Turns, then the turns between two rows, first turn first; the first pair answered:
z_298 (before => after):
[ 27.2  -7.3  22.9  15.1 -10.4 -23.4   7.9 -16.8   7.0  -6.5   9.2 -11.1] => [ 17.3   0.1  24.2  20.8   0.6 -24.3   3.6 -20.9  12.2  -7.9   8.7 -14.4]
[ -0.3 -16.3  -0.1 -19.4 -28.2  12.3   8.1  12.1  -2.7  -3.9 -25.8 -14.7] => [-11.9 -10.3   0.7 -11.2 -12.6  13.4   2.3   5.4   4.5  -6.9 -23.0 -37.5]
[  3.3   4.1 -17.1  -7.3  22.7  -2.2 -10.4  -4.6 -17.6  -8.1  18.8  13.0] => [  9.3   0.2 -18.2 -11.0  16.1  -1.4  -7.3  -2.6 -19.8  -7.7  18.1  15.7]
z_309 (before => after):
[ 31.5  -4.5  10.5 -16.1 -29.8   4.1  12.6 -11.7 -16.5   1.3  24.5  22.4] => [ 11.8  -0.3 -22.1 -23.3   5.3  11.2 -10.3 -15.0 -20.1  -8.5  26.0  34.2]
[ -5.5  22.3  19.5   6.4  29.0 -16.6  -2.0 -23.0   4.4   8.6  17.6  -1.9] => [-11.3  22.8  20.2   8.1  28.8 -15.6  -2.5 -22.9   7.3   8.9  12.5  -5.8]
[ 16.6 -17.3   7.1  -5.4 -33.3  -0.9  25.9  -7.3  14.8   2.7 -24.1 -52.5] => [ 48.5 -23.3  -4.9 -19.3 -23.1  -7.0  30.4 -12.3  -6.7   1.2  11.1 -31.5]
z_311 (before => after):
[-30.4 -15.1 -52.7  -1.8   9.5  14.7  -0.4   3.9  -5.0  -8.2 -47.0 -15.2] => [-19.3 -15.7 -18.0  13.5  -9.2   7.0  20.0   0.6   7.2  -1.1 -44.0 -56.3]
[-16.7  31.2 -17.5 -13.0 -12.2  -9.3 -20.5  10.4 -32.5 -21.6   3.2  91.4] => [-33.4  13.2 -18.1 -14.9 -52.9   7.5 -12.8  30.0 -18.0 -19.1 -48.4  60.5]
[-29.2 -14.2 -40.6  17.4  19.9   5.4 -41.5 -25.4  -5.6 -31.4 -24.0 -28.9] => [-26.2 -17.2 -24.3  24.9   4.2   4.6 -31.0 -24.0   2.1 -27.5 -29.7 -52.7]
[ 23.7 -11.0  -3.7  32.5  -9.5 -14.9  35.2   4.9 -22.9  10.9  -7.4  11.7] => [ 24.4  -9.1  -8.0  30.6  -2.4 -16.1  32.5   2.5 -25.9   9.2  -1.4  20.1]
z_585 (before => after):
[-19.3   1.2 -19.2  -5.4  18.3   1.7 -15.5  -9.7   8.1 -12.3  -6.0  30.5] => [  8.9 -11.8 -22.9 -17.3   4.1   0.9  -2.6  -6.6  -6.0 -10.5   6.9  36.5]
[ -1.5   3.3   4.8   2.1 -18.3  -6.2  -9.2  -4.8  15.4  12.3  -6.8  -2.0] => [ -1.2   2.8   3.4   0.5 -20.1  -6.1  -8.1  -4.6  14.5  11.9  -7.2   4.1]
[  4.9   1.6 -52.7 -12.6  57.7   3.0 -39.5  -6.1 -48.5 -25.7  46.6  24.8] => [ 23.2  -6.3 -48.9 -14.2  53.1   1.4 -28.2  -7.7 -52.6 -25.8  59.6   3.4]
[-1.5  2.5 10.4  0.7 12.2  1.8 -1.2 -2.0 -3.0 -3.0 -0.9 23.7] => [11.7 -3.6 10.9 -2.6  6.8  1.1  5.4 -0.7 -7.4 -1.9  6.9 19.8]
Then:
Each pair is two turns apart.
[ 73.4   7.3  -8.8 -35.6 -26.8  18.1  36.9 -14.2 -27.1  27.2  46.3  56.4] => [ 60.1   0.2 -57.6 -43.8  28.7  31.3  14.0 -22.7 -30.6  11.4  59.5  15.6]	z_309 z_585
[-15.4 -19.5 -36.0  -0.1  -3.5   8.8 -27.8   2.8   1.4 -26.4  -7.8 -10.1] => [-29.6  -7.9 -15.1  15.7  -4.0   4.5 -27.5  -0.6  16.8 -23.3 -14.6 -22.1]	z_311 z_298
[-30.9  23.9 -75.6 -34.6  -5.1  15.5 -16.5  -2.2  11.4 -26.1 -43.9   7.5] => [-15.5  10.2 -68.6 -40.5 -35.8  17.6  -0.5   7.5   8.5 -21.4 -52.7   1.1]	z_585 z_309
[-20.4  -7.5 -20.3   5.5  10.4  18.5 -11.9   3.2  -9.2  -5.9   1.1 -14.9] => [-31.0   1.4  -8.3  12.8   9.3  15.7 -13.8   2.3  -1.5  -2.9  -5.5  -7.1]	z_311 z_298
[-30.0  18.6 -11.8  -8.2  47.9   9.8 -19.1 -10.5   1.7 -23.3   5.7 -46.7] => [-26.0  14.6 -26.4 -31.6  16.6  12.1 -25.0   6.7 -19.6 -17.5 -14.2  49.5]	z_585 z_298
[ 34.3  -1.5  -6.9 -10.1  -5.6 -13.9  -4.9   0.4 -28.0 -11.4  17.0  25.7] => [ 16.4  -5.5 -30.8 -16.3   6.5  -1.8 -17.9   4.0 -27.9 -18.6   2.2  21.1]	z_309 z_298
[ -4.4 -13.8 -27.8 -17.8   0.8  -0.7  -4.4  11.7 -19.3  -1.0 -18.3  62.1] => [ 36.0 -38.4 -22.1 -23.8 -21.7  -0.3  21.9  14.0 -27.2   2.3  -1.5  15.6]	z_585 z_311
[ 25.9 -11.5  20.0  -7.4 -37.9  -3.1  15.8   6.4  -3.5   9.5  -2.7  24.2] => [ -4.6  -5.1 -29.7 -17.1  15.9   8.5 -20.6   1.8  -9.3  -5.2  -1.5  40.6]	z_309 z_309
[ -4.3  22.3 -10.0  11.3  44.2 -19.0 -12.1 -13.7 -10.1  -3.3  32.4  33.7] => [-50.0  21.3 -12.3  19.5  29.8  -2.5 -23.0   0.1  13.6  -3.2 -24.6  10.2]	z_309 z_311
[-34.7  25.0  28.3  25.8   0.5  -3.8  -4.1  -6.0  21.9  10.3 -19.2  29.7] => [ 12.4   3.3  39.5  13.4 -38.0  -8.8  24.9   1.6   6.0  17.4  -4.6  28.1]	z_309 z_298
[ 15.4  -6.3  40.5  33.0 -31.9 -19.5  19.1   1.0  17.9  -6.1   9.8 -15.3] => [  9.9   7.9   3.8  23.0  29.1 -22.8 -10.4 -13.6  -0.4 -18.2  45.7  27.3]	z_311 z_309
[  4.2  21.4  22.1  -2.9 -36.3  -4.2  13.5   7.4   6.2  28.3 -20.9  80.7] => [  6.9  18.2  39.8   3.6 -51.0  -5.3  24.0   8.5  14.2  32.8 -26.5  56.2]	z_311 z_311
[ 62.0   9.1  -4.6 -37.9  29.2 -21.9  10.3 -14.7  12.1  22.9  62.2  16.1] => [  0.0  38.4  10.2  -7.3  65.3 -19.4 -13.1 -26.0  49.8  18.0  36.9 -23.5]	z_585 z_585
[-25.4 -18.5 -49.8   3.3  19.9  16.6  -8.4   6.4  -9.5  -1.7  24.0 -12.8] => [-18.8 -17.3 -51.1  -1.7  14.9  14.3  -9.3   7.9 -17.2   0.4  26.8  15.1]	z_298 z_585
[  2.0 -25.1 -14.5  -5.3  -2.0  25.3   5.2   2.2   9.1  -3.6 -12.5 -90.1] => [ 26.3 -11.0  -3.4   0.0  27.5   8.3   8.4 -16.3  -1.0  -4.1  38.7 -79.5]	z_311 z_309
[-4.1  3.6 28.6  2.9 -6.5 -6.9  7.5 -5.4 -7.9 12.8  5.8 -6.8] => [  3.6   3.5  20.5  -3.1   0.1  -8.3   6.1  -7.1 -17.7  11.9  16.6  10.1]	z_311 z_298
[ 23.1   6.0  16.5 -23.8  -2.5  -9.5 -20.6   1.4  12.8   6.3 -11.0  20.2] => [ 21.1   4.4  10.1 -26.0  -1.1  -7.0 -23.2   3.1  11.6   5.8 -13.6  21.0]	z_311 z_309
[  7.5 -12.9 -68.6 -26.1  36.0  35.8 -19.2  -6.5 -16.1 -18.6  19.2   1.6] => [  5.0 -27.9 -32.0 -10.7 -18.0  42.7   8.9   6.2   9.7  -9.1 -20.5 -68.7]	z_311 z_311
[-29.4  -8.3 -18.5  -0.6   6.0  15.5 -13.9  11.4  -3.3   0.4 -24.1  -9.5] => [ 13.1 -16.5  14.4  -0.5 -32.1   2.5  16.8  12.9 -10.1  11.2  -5.1 -11.4]	z_309 z_309
[-61.8  47.6  41.8  26.3  36.3 -15.0 -15.7  12.8  -1.6 -17.2 -45.0  33.3] => [-60.9  43.6  57.7  33.0  20.2 -14.9  -4.7  13.9   6.5 -13.5 -52.1   8.4]	z_311 z_311
[-25.3  14.5   4.9  24.0  -6.1   1.5  12.1  12.4  14.4  -5.8 -37.5 -27.2] => [-20.0  27.0  25.5  32.0  -5.6 -10.1  16.7   5.5  15.5  -1.2 -23.3 -12.1]	z_298 z_311
[ -3.4   0.4  -7.8   0.2   1.1   6.3 -10.8  -0.6  -0.4  -2.9 -10.3 -27.2] => [-11.4  15.1   3.7   9.3  12.2  -1.1 -16.6  -7.2   4.1  -1.6  -3.8 -10.3]	z_311 z_298
[ -2.1 -11.4 -10.1 -17.5 -28.6   1.7   6.1  22.3  18.2  16.5 -26.1  35.1] => [  6.7 -15.1  11.8  -3.7 -32.6  -1.2  21.4  16.4  30.6  18.4 -16.9 -24.5]	z_311 z_298
[-38.9  14.7  43.2  26.8   8.7 -19.0  -5.0 -10.5  36.9  25.8 -20.0 -22.7] => [ -3.0  -3.9  16.7  -9.8 -25.5 -17.6  -0.8   7.3  -1.7  29.9 -17.7  71.8]	z_585 z_585
[ 14.0  -1.4  10.7 -15.0 -19.0   3.6  27.8   2.3 -21.1  -2.3  31.1   9.0] => [  3.9   9.7   5.3  -8.8  13.0   1.4  15.8  -9.6 -18.3  -8.0  46.0  -0.6]	z_585 z_311
[ 71.8  -3.0  -9.2 -30.1 -24.6 -43.2  -0.3 -11.4 -43.6   7.8  40.7  76.9] => [ 47.9  -2.2 -51.4 -22.7  61.2 -30.7 -28.1 -33.2 -34.8 -13.9  68.9  -7.5]	z_585 z_309
[ -2.9  -4.5  13.0   5.7 -11.7 -15.4   3.7   5.2  -8.7   7.7 -12.8 -15.2] => [ -3.9   3.2  19.2  11.7  -2.3 -21.1   1.3  -0.7  -7.4   7.3  -2.6  -9.6]	z_585 z_311
[  3.3  34.7  -8.1   1.7  14.7  14.8  -2.0 -18.8 -11.3 -14.3  14.8  31.3] => [-20.9  39.0  14.5  17.3  -6.4  17.2   1.1 -12.8  10.4  -8.9 -18.9   5.8]	z_309 z_309
[-44.7  35.3  14.2  22.0  58.7  -3.7 -17.1 -21.3  26.2  -9.4   7.5  -3.9] => [-45.7  17.7   2.9  -1.0  -1.1   8.1 -14.0   8.6  14.4  -1.3 -42.3  64.5]	z_298 z_311
[ 20.4  32.9  36.1  18.6 -25.4  -2.4  21.2  42.2 -14.4  13.6 -20.4  38.2] => [ 23.6  37.1  30.7  16.5 -13.5  -4.8  16.0  38.9 -18.7  11.8 -10.7  51.0]	z_311 z_311
[  3.9  15.2  20.7 -17.3  -0.6 -10.0  11.4 -14.6  15.1  30.7  18.9 -19.9] => [  1.9  12.8 -12.1 -32.9  19.3  -4.7  -5.3 -13.7   0.2  24.4  24.9  12.6]	z_309 z_311
[ 17.8  16.5  20.7  14.8  15.4   6.2  15.6   5.6   5.1   6.3   2.8 -25.5] => [-4.4 29.5 13.7 16.8 30.5  6.8 -0.8  4.0  7.5  3.3 -5.8 -0.4]	z_585 z_311
[ -6.4  24.4  -7.0   2.7  27.6  -9.0  13.7   4.1 -25.3   3.2  18.9  24.0] => [ -4.8   4.9 -23.6 -11.4   2.8   2.0  17.4  19.7 -31.3   3.4  -5.4  29.3]	z_298 z_311
